arr = [  2 -12   8  16  -4  11   0   2  31  -1   3  23   4   3  14]
The entry just left of 4 -> 23
The entry just right of the smallest entry -> 8
Give the entry just left of 8.
-12

x =
[[-2  4  0  1  5  6 15]
 [-2  4 -4 -9  4  8 25]
 [-2  4  3 -2  4  6 15]
 [-2  4  0  1  5  6 15]
 [-2  4 -4 -9  5 15 21]
 [-2  4 -4 -9  4  7 22]
 [-2  4 -4 -9  4  7 24]
 [ 8  6 -4 -9  4  6 15]
 [-3  4 -4 -2 12  7 15]
 [-3  4 -4 -6 14  8 15]
 [-2  4 -4 -7 15  9 15]
 [ 8  6 -4 -9  4  6 15]
 [ 7 10 -4 -9  4  6 15]
 [ 6 11 -4 -9  4  6 15]]
Counting starts at 1.
Which number is the entry at row 1, column 1?
Answer: -2
The entry in row 2 and column 1: -2
The entry in row 1 and column 3 -> 0
The entry in the bottom-right corner is 15
Which number is the top-right entry?
Answer: 15
Which number is the entry just left of 24?
Answer: 7
Which number is the entry at row 3, column 3?
Answer: 3
The entry at row 3, column 1 -> -2
The entry in row 1 and column 2 is 4
The entry in the bottom-left corner: 6
The entry at row 2, column 3 is -4

Read these off the array that follows.
1) Find the largest entry in the first column.
2) Find the entry in the bottom-right corner.
3) Find the largest entry in the last column.
4) Find the entry just right of the largest entry.
5) Find the smallest entry in the last column.
6) Find the entry in the top-right corner.
7) Find the 5th entry from the end, reading row by row.
8) Find the entry just right of -7.
[[-19  -5 -13  21  17   6   0]
 [-16 -18  -8   5   5  -3  17]
 [  6  -3   5  -1 -20  17 -12]
 [  6   5 -10  12  10   7  11]
 [-18  -9  17  -5  -8 -12 -17]
 [ 11  -4  16 -16 -13   0   1]
 [-12  -3  -8  12  11  -2  14]
 [  1  11  -9 -10  24  -5  -5]
 [ 10   0  -7   3  12   6 -27]
 [-27   1   8 -16  -3   3  -8]
 [ 14 -25 -10   6 -10   8  10]]
1) 14
2) 10
3) 17
4) -5
5) -27
6) 0
7) -10
8) 3

[ -6 -29  13 -16  23   7  19  11]
Which number is the third largest entry? 13
The entry just right of -16 -> 23
Which number is the 3rd entry from the right? 7
